Each path below is one point turned by a fixed rotation once a step. After each direction that follows a path, write how fast that rotation turns it, in deg/step (0 if it stays still).
Each turn is a multiple of 5 degrees from 10 to 175, or 0.
Each row of a path follows its step; steps can be skipped.

step 0: [-0.41  1.08 -0.38 -0.71 -2.11 -1.36 -2.55  0.45 -1.23 -3.43 -1.34  0.88
  0.95 -2.09  0.02 -1.92 -0.72 -0.86  1.01  0.05 -0.22  1.96 -4.22  0.14
  0.00 -1.12 -0.08 -2.15  1.31  0.16 -1.23  2.03  2.12 -0.43 -0.85]
step 1: [-1.21  0.00  1.50  2.41 -0.88  0.40  1.68 -0.95 -0.29 -0.42  1.71 -1.29
 -1.49 -0.07  2.63  2.41 -0.40 -1.94  0.10 -1.09 -0.73  1.83 -2.21 -0.85
  2.82  0.46  2.52  0.37 -1.16  0.66 -0.77 -2.71  0.45  3.00 -0.20]
step 2: [-2.42  0.56 -0.12  0.75 -0.15 -0.92  0.91  0.57 -1.92 -2.32  1.62  1.11
 -1.93 -2.15 -2.25  0.21 -0.63 -0.21  0.33  3.57 -0.81 -0.25  1.52 -2.27
  2.46 -1.04 -0.29 -0.88  0.91 -0.31  0.73 -0.21  1.37 -3.88  0.16]
step 3: [ 1.46 -1.86  1.08  1.36  0.12 -1.73  1.79  1.58  0.19  1.12 -0.15  0.50
  0.46  0.00  1.73  3.40  1.08  2.15  0.79 -2.38 -3.43  1.38  0.26 -1.66
  0.07 -0.09 -1.40 -0.65  1.64  3.03  1.21  0.50  1.38  0.28  1.72]
step 4: [-1.97 -0.24  0.68 -3.26 -1.82 -0.62  0.76  0.78  0.22 -1.08  0.54 -0.57
  2.08 -1.89 -2.75  0.58 -1.45 -0.05 -1.19  1.67  0.32  1.55 -2.24 -2.35
 -1.73  0.56  0.06 -2.96  0.47  0.29 -2.03  2.64  0.71  1.19 -0.23]
step 5: [-0.76  0.84  0.92  2.76 -0.62 -1.35  0.49 -1.05 -0.72 -2.13 -1.69  0.24
 -1.09 -2.06  1.32  0.85 -0.30 -0.62  1.64 -3.21 -0.95  0.94 -1.22  1.16
 -1.00 -1.43  1.85 -0.04  0.60 -1.46 -2.13 -1.48  3.22  2.86  1.04]
step 6: [-2.40 -0.76  2.12 -0.46 -0.07 -0.86 -1.03 -2.33  0.68  0.22  3.65  0.22
 -0.55 -1.59  0.35  0.43 -0.10 -2.29 -0.11  2.15  0.18  2.70  0.60 -1.61
  4.32 -1.82 -0.25 -1.18  0.93 -0.41 -1.17 -0.81 -0.47 -1.03 -0.52]
step 8: [-0.91 -2.63  0.89 -0.22 -0.53 -0.50  2.31  2.32  0.78  2.80  1.45  0.44
  1.35 -3.02 -0.62 -0.46  0.32 -1.41 -0.80  0.06 -0.74  1.11 -1.27 -1.26
 -0.30 -0.94  0.40 -2.85  0.27  1.88  2.11  3.51  1.83  0.82 -1.00]
step 9: [-0.95  2.76  2.57 -0.69 -2.25 -1.23  0.30  0.60 -2.09 -1.64 -2.01  0.80
  0.44  0.27 -0.78  1.28  0.90  2.61  0.70 -1.52  0.10  0.52 -1.95  0.47
  0.52  1.74  1.18 -3.14  1.32 -1.31 -2.03 -0.73  2.37  1.63 -0.55]
step 10: [-1.11 -1.40  1.32  1.82 -1.22  2.04  0.13 -1.39  0.35  1.57  1.27 -1.07
 -0.92 -1.17 -0.60  1.97 -1.38 -3.10  1.73  0.56 -0.39  3.68  1.68 -1.68
 -0.67 -2.19  1.83 -0.45  0.08 -1.35 -1.62 -1.73  2.15  0.27 -0.48]
Directions:
[-0.59  0.01 -0.13 -0.14 -0.14  0.98  0.26 -0.47  0.60  0.20  0.87 -0.37
  0.78 -0.95 -0.69 -0.29  0.81  0.22 -0.22  0.06 -0.39 -0.55 -0.43 -0.38
  0.75  0.47 -0.15 -0.50 -0.25 -0.62 -0.58  0.37 -0.85 -0.48  0.04] -> 160
[ 0.91  0.08  0.31 -1.10 -0.91 -0.20 -0.62 -0.42 -0.34  0.67 -0.04 -0.14
  0.40  0.74  1.09  0.21  0.28  0.38  0.54  0.37 -0.26  0.05 -0.29  0.10
  1.03 -0.18  0.16 -0.50  0.51  0.44 -0.66  0.08 -0.35 -0.22  0.39] -> 125
[-0.13  0.72 -0.21  0.14 -0.07  0.02 -0.56 -0.24 -0.84  0.10  1.30  0.24
  0.02  0.16 -0.09  0.36  0.95 -0.77 -0.19 -0.56  0.89 -0.85  0.71 -0.47
 -0.26  0.04  0.37 -0.28  0.48  0.23 -0.23 -0.78  0.67  0.00  0.34] -> 90
[ 0.24  0.42 -0.35  0.60  0.19 -0.91  0.80 -0.65 -0.01  0.67  0.68 -0.53
  0.09  0.88  0.16  0.67  0.34  0.00  0.36 -0.70 -1.29 -0.15 -0.14  0.23
 -0.20  0.37  0.30  0.64 -0.35 -0.54 -0.19  0.43  0.12  0.44 -0.61] -> 170
[ 0.50 -0.32 -0.38  0.59 -0.04 -0.70 -0.16 -0.49  0.45 -0.62  0.96  0.27
 -0.34 -0.12  0.91 -0.80 -0.23 -0.85  0.11  0.38  0.64 -0.18 -1.22  0.19
  0.78  0.37 -0.58  0.38 -0.51 -0.20  0.34 -0.35  0.09 -0.11  0.10] -> 65
